In the rows, zero is written as 128.
R: 5 groups of rows, each row roughly a mix of its group's hidden directions:
R (219 x 12):
[[114 128 124 112 118 157 116 156 148  77 117  90]
 [109 131 156 121 143 137 104 112 116  99 166 173]
 [181 130 115 127  90 143 136 111 153 121  97 142]
 [122 123 111 135 132 136 154 170 132 109  70 117]
 [100 135 136 112 150  72 140 150 102 152 138 137]
 [125 103 142 121 113 128 129  80 136 171 120 166]
 [157 159 111 134 150 109 147 109 166 107 126 162]
 [124  89 110 132 109 130 106 154 162  83 113 117]
 [158 132 141 153 122 194 125 111 138 147 132 130]
 [129 137 112 136 117  97  83 113 131  93 104 164]
 [135 152 168 114 142 154 154 125 118 103  84 115]
 [ 83 113 138 133 107  82 111 130 100 105 114 141]
 [181 153 116 131 124 140 137 107 170 127 127 100]
 [119 106  88 116 119 108 117  85 135 172 119 130]
 [125 113 128 151  89 128 139 127 165 115  79 106]
 [139 126 118  90 131 138 123 136 146 141 182  88]
 [121 141 103 133 179 144 120 130  79 115 108 120]
 [135  82 127 112 139 112  97 168 115 138 159 116]
 [113 127 102 148 113 120 166 128 119 108  87 169]
 [108 161  96 150 113 101 128 109 104  98 159 120]
 [112 138  97 101 143 154 134 148 102 136 157  85]
 [134 118 125 110  99 159 103 171 124  88 126 107]
 [110 126 123  90 127 116  72 131 134 145 165 139]
 [111 141  97 124 142 141 102 160 160  85 133 106]
 [ 89 129 140 144 144 148 137  92  97 137  95 100]
 [145 120  95 137 120 171  85 112 130 138 137  95]
 [119 107 108 150 128 100  78 127 146 119 106 163]
 [133 137 111 133 133 130 108 138 111 102  93 188]
 [132 137 117 158 159 127 179  87 134 143 118 115]
 [119 124 126 122 143 120 112 116 137  56 107 144]
 [114 113 116 138 131 136 109 199 115 143 125 113]
 [136 165 138 148 153 143 170 110  99 114 144 101]
 [140 177 137 157 113 139 151 131 103  94 153 125]
 [ 95 145 120 137 112 126 154 171 141 154  94 153]
 [147  82 103 155 109 122 104  84 125 130 122 118]
 [147 115 137 126 108 105 133 103 103 142 141 189]
 [157 126  96 145  85 139 134  98 124 156 147 152]
 [137 124 116 153 131 167 121 137  67 148 129 116]
 [125  94 112 125 107 118 144 160 171 153 128 161]
 [130 140 160 124 101 175 148 106 117  90 120 138]
 [116 108  72 107 147 109 140 140 130 124 134  87]
 [127 130 135 129  84 143 131 137 118  74  97 152]
 [149 143 138 117 122 137 112 131 193 156 136 105]
 [159 164 105 150 119 121 149  83 132 158 128 138]
 [108 147 134 114 111 165 137  65 116 133 127 123]
 [123 107 114  97 100 147 116 145 175 141 158 146]
 [154 108 129 115 153 157 131  89 137  98 116  90]
 [147 114 166 153 102  95 112 156 128 146 142 159]
 [129 125 125  91 125 127 158 161 165 139 122 172]
 [ 94 111 143  94 117 140 106 133 164 128 149  89]
 [136 132  99 117 117 112  82 139 118 119  82 157]
 [137  91 116 126 126 138 127 153 101 100 118 182]
 [175 159 137 125 155 135 149 106  97 122 157 135]
 [141 101 138 137 115 140 137 119 156  84 100  86]
 [159 127 149  99 151 156 159 104 114 161 149 120]
 [116 129 145 116 114  87 125  88 107 160 129 164]
 [123 165  99 141 173 132 141 127 135 140 146  87]
 [115 123 138 125 129  96 102 102 127  64 133 124]
 [133 114 100  92 154 134 160 136 147  98 100 101]
 [163 151  76 127 130 148 153 120 111 112 108 111]
 [133 155 138  86 104  95 124 113 148 111 118  89]
 [135 153 145 122 103 126 118 126 102 100 120  68]
 [135 106 146  90 121 114 116 122 177 149 122  93]
 [113 127 172 144 155 159 134 150 117 143 119  85]
 [160 113 146 155 109 158 132 156 147  94  97 118]
 [117 111 105 122 117 108 101 143 136 168 105 175]
 [140 138 125 147 138 113 158 120 140  94  82 166]
 [133 130 143 146  85 131 105  94 140 125  93 165]
 [115 153 176 121 103 125 113 174 149 129 118 139]
 [113 166 103 148 159 135 149 100 120 122 143 167]
 [135 147 125 109 116 105 140 116 144  85 124 182]
 [114 122 129 129  86  95 110 155 165 148 100 131]
 [ 85 142 131 144 170 128 132 157 156 152 111 145]
 [121 167 104 154 147 105 155 146 108 119 132 168]
 [119 106 115 154 154 122 120 125  79 122  96 162]
 [121  84 162  89 135 136 121 158 120 109 106 113]
 [137 101 128 110 115 137 142 153 113 146  65 138]
 [101 133 116 131 139  78 107 112 139 175 115 135]
 [122 129 179 126 125  80 147 119 135 136 130 164]
 [127 144 136 102 127 115 135 111 143 144 131  59]
 [142 162 103 101 151 159 171 127 110 146 117 134]
 [149 167 123 145 100 109 106 145  84 106 138 139]
 [102 106  86 104 149 129 122 150 147 145 128  87]
 [160 140  88 127 133 154 100 119 145 131 172 112]
 [128 128 128 118 156 113 130 110 177 136  74 123]
 [155 153 128  89  95 144 163 135  97 115 125 143]
 [141  82 140 114 114 135  96 148 148 149 117  88]
 [144 147 143 104 126 123 153  83 126  93 112  93]
 [109 174 124 160 119 157 117 128 104 119 152 160]
 [105 160 135 147 162 118 141 114 165 142 113 166]
 [132 130 136 145  70 103 122 126 127 171 150 118]
 [124 137 132 112  72 123 170 150 107 151 123 124]
 [110 140  82 130 170  94 101 108 130 126 136 113]
 [132 127 107 146  92 155 111 137 139  96 150 173]
 [ 97 110 156 142 141  94  92 106 136 119 123 164]
 [124 159 121 116 143 170 102 129 157 114 172 134]
 [ 70 137 112 102 132 108 145  96 119 145 115 140]
 [159 144  92 151 106 110 111  91 117 110 148 106]
 [121 107 175 110 134 113  95 112 109 111 118  90]
 [117 131 162 148 104 132 143  97 103 101  99 163]
 [152 105 112 148  91 120  77 125 129 118 148 105]
 [126 148 118 103 105 150  87 128  94 149 154 100]
 [ 97 143 138 107 137 112 138 135 132 192 149 135]
 [120 158 111 154  94  93 128  98 110 129 164 123]
 [109 133 139  96  95 146 132 147 103  78 117 108]
 [108 115 149 134 114 124  91 109 120 184 125 102]
 [105 119 124 147 114 142  98  98  72 148 137 122]
 [121 106  92 101  98 155  99 146 135 111 117  96]
 [133  97 161  97 109 109  97  96 158 115 129 125]
 [143 147 111 166 111 112  98  94 161 114 145 145]
 [127 119 121 156 158 138 122 113  85  83 119 154]
 [124  94 100 104 132 142  89 122 131 149 119 173]
 [113  80 162 113 115 127 107  99 117 139 100 106]
 [146 107 169 139 108  91 116 144 124  90 110 111]
 [165  84 105 143 108 136 112 158 102 107 131 121]
 [140 160 103 114  81 145 104 125 161 141 134 149]
 [142 123  99 151 112 120 110 105  92  96 139 168]
 [119 171 110 158 140 132 136 106 139 144 177 142]
 [151 142 160 123  77 116  86 122 120 108 118 134]
 [116 102  97 122 140 176 112 106 141  94 115 108]
 [118 136 166 129  87  96 127 114 140 145 171 118]
 [131 115 171 112 146 119  97 102  95 108 118  96]
 [110 145 149 126 128  82  98 165 108 152 131 148]
 [146 155 120 141 112 132 162 121 118 167 134 177]
 [139  76 135 113 130 127 123  86 120 101  94 123]
 [134 141 127 125 168 105  95 104  99 126  94  99]
 [111 140 140 131 104 110 154 117  85 145 107 173]
 [118  88 108 148 121  90  86 120 139 112 150 138]
 [143  75 134 136 104 118 131 122  83 106 107 129]
 [129 147 135 138 186 143 141 128 146 148 170 121]
 [159 151  96 145 151 157 122 107 137 126 170 111]
 [127 100 115 120  81 135 107 153 162 122 132 164]
 [ 87 137  98 127 160 132  96 150 102 108 151 125]
 [115 142 122 119 102 167 118 175 110  89 122 130]
 [143 141 145 170 175 124 165 150 135 145 130 126]
 [138 108 137 108 115 109  95  76 137 161 145 133]
 [126 177 152 136 120 126 157 110 142 109 145 170]
 [158 147 144 125 112  94 173 154 149 123 148 146]
 [125 100 143 122 113 117 141  72  86 114 116 131]
 [156  74 118 127 119  92 135 133 112 139 102 106]
 [ 81 147 114 172 121 123 140 149 119 111 102 108]
 [104 136 149 140 136 108 139 112 107 187 153 143]
 [148 125  93 150 150 113 108 182 130 149 143 132]
 [124 147 149 102 112 119 122 138 172 161 107  91]
 [108  99 133 178 133 117  84 127 130 141 148 108]
 [120 128 112 113 154 144 116  88 165 133  88 103]
 [127 170 150 108 126 154 166 163 121 130 130 157]
 [130 158 162 138 104 142 139 107 127  98 154 170]
 [144 138 126 124 116 167  97 108  99  84 150 144]
 [117 136 131 111 108 172  95  99 103 132 148 160]
 [ 97 154 134 138 130 125 135  73 132 155 115 161]
 [173 116 118 129 106 109 110 115 132 140 103  78]
 [118 150 148 147 103 107  93 115 123 130 152  79]
 [123 163 132 128 126 138 160 130 114  85 157 167]
 [107 114 167 107  99 125 134 123 121  96 142 173]
 [141 128  81 149 152 113 115 125 117 132  78 148]
 [129  90  95 115 118  87 100 163 139 134 120 141]
 [122 103 109 130 130  99  80 134  96  89 119 132]
 [115 142 151 144 112 112 121 150 186 161 133 116]
 [ 94  91 156 112 116 152  95 123  99 136 131 104]
 [145 164 167 101  94 131 151 115 129 111 118 102]
 [122 102 122 108 104 164 119 119 106 134 135  73]
 [136 137 110 129 197 120 144 113 102 136 124 111]
 [115 179  99 155 140 114 155 120 130 154 104 132]
 [120  89 103 152 138 106  78 117 121 134 127  99]
 [154 114 109 132 126 116 170 130 115  78 101 146]
 [107 122 125 149 119 106 111 140  98 188 125 107]
 [134 116 109 101  85  89  90 141 150 133 121 130]
 [150 122 126 108 151 134 160 108  99 163  86 134]
 [124 150 155 130  95 173 101 143 128  96 113 110]
 [117 147 151 121 138 110 148 168 176 143  99 129]
 [139 133 178 137  80 144 125 127 129 139 123  91]
 [118  77 149 167 124 146 120 147 113 140 160 123]
 [121  96 102 135 103 153 102 133 121 115 118 181]
 [128  90 126 113 135 126 158 117 129 138 165  77]
 [ 92 139 122 131 149 136 120 135 150 159  75 105]
 [130 186 153 135 104 148 135 139 147 156 118 147]
 [101 111 130  82 111 160 105 102 127 157 144 134]
 [124  98  94 109 108 153 119 141 182 131 133 140]
 [129 170 171 126 105 128 119  96 108 127 122  94]
 [123 133  85 158 128 165 137 135 131 149 115 173]
 [160 145 102 125  81 150 145 127 115 117 165 115]
 [ 97 135 173 104 132 143 108 104 126 121 169 145]
 [135 116 162 131  97 155 166 153 139 148 158 145]
 [101 126 119  88 105 151  84 124 154 148 147 131]
 [156 132 129 151 101  84 126 111  92 148 117 156]
 [111 115 124 150 129 128  93 148 165 102  99 163]
 [133 118 150 135 145 130 161 124 141  95 129  69]
 [109 145 105 153 152 136 110 153 173 101 106 142]
 [119 123 158 140  92 132 120 162 162 168 148 134]
 [119 143 136 154 156 172 151 162 149 112 124 153]
 [102 128 135 126  73 143  80 132 131 109 122 138]
 [117 155  94 141 162 148 153 125 129 123 102 170]
 [151 152  94 159 130 142 106 102 149 111 166 132]
 [103 153 120 120  89 123 174 140  93 138 139 144]
 [136 117 146  99 144  78 118 135 119 137 158  89]
 [154  86 142  89 118 159 133 149 108 115 104 124]
 [133 110 164 139 101 142 130 153 135 107 113 181]
 [106 130 116 108 109 100 140  85  96 142 127 165]
 [148 122 131 104 128  97 134 156 150 162 169 103]
 [182 118 110 147 106 138 105  98 129 159 140 123]
 [ 90 111 136 117  78 140  99 151 154 123 139 135]
 [133 122 133 141 148 120 198 136 138 159 138 133]
 [105 147 136 107 153 134 151 154 126  84 151 161]
 [139 141 143 144 160 139 153 116  74 106 155 134]
 [124 155 103 100 159 105 120 106 110 108 114  85]
 [104 151 107 142 161 124 136  89 126 122  83 147]
 [115 155 175 132 119 101 144 136 127 128 138  78]
 [145 122 182 103 119 133 129 112 171 114 151 132]
 [139  92 130 115 132 133 109 122 152 169 125  78]
 [139 137 159 143  99 147 178 101 120 153 128 146]
 [126 154 144 101 125 131 163 154 112  92 149 163]
 [134 134 144 176 118 139 102  91  96 118 127  99]
 [166 154 110 153 142 148 126  99 167 152 142 135]
 [166  83 132 132 146 107 111 144 165 144 136 108]
 [138 113 138  74 101 118 151 146 152 144 131  97]
 [130 112 137 118 158 136 145 100 116 115 113  66]
 [ 89 156 114 149 127  87 129 112  98 121 159 116]
 [102 151 143 132 101 149 126 112  98 163 111 168]]
one row of each group, then the others: which group is each in?
[152 103 161 117 163 126 131  87  98 130 108 113] : (74)
[148 140 150 148 126 171 156  93 123 148 102 105] : (20)
[131 135 160 151 114 106  98 118 156 179 114 134] : (27)
[106 153 115 145 148 122 187 135 100 123 108 117] : (57)
[128 132 132 161 105 122 113 115 152 163 130 182] : (86)

[146 118 127 123  92 133 107 137 126 110 177  85] : (86)
[135 137 162 156 103 113 131 104 103 125  77 119] : (74)
[118 134  94 143 160 165 133 128 102  87 151 129] : (74)
[113 118 135 167 180 159 155 119 133 146 137 133] : (20)
[180 134  97 129 124  99 147  99 131 133 161 128] : (27)
[129 158 147 139 120 137 146 133 175 170 159 132] : (86)
[115 121  78 127 142 117 108 167 142 138 121  89] : (57)
[118 117 113 156 148 134  97 166 159 158 100 125] : (86)
[101 123 159 128 123 130 121  90 142 148  74 116] : (27)
[145 105 122  71  97 117 159 148 135 122 141 132] : (20)
[138  78 130 108 128  97 103 138 155 145  95 138] : (74)
[140 115 155 116  74 134 107 157 134 153 109 108] : (20)
[113  91 136 105  98 175 115 101 154 128 125 125] : (74)
[117 158 133 136 163 118 131 111 152 105 110 180] : (27)
[ 69 121 121 141 149 134 122 136  85 144 130 148] : (74)
[157 123 157 150 132 130 190 128 122 108 143 117] : (74)
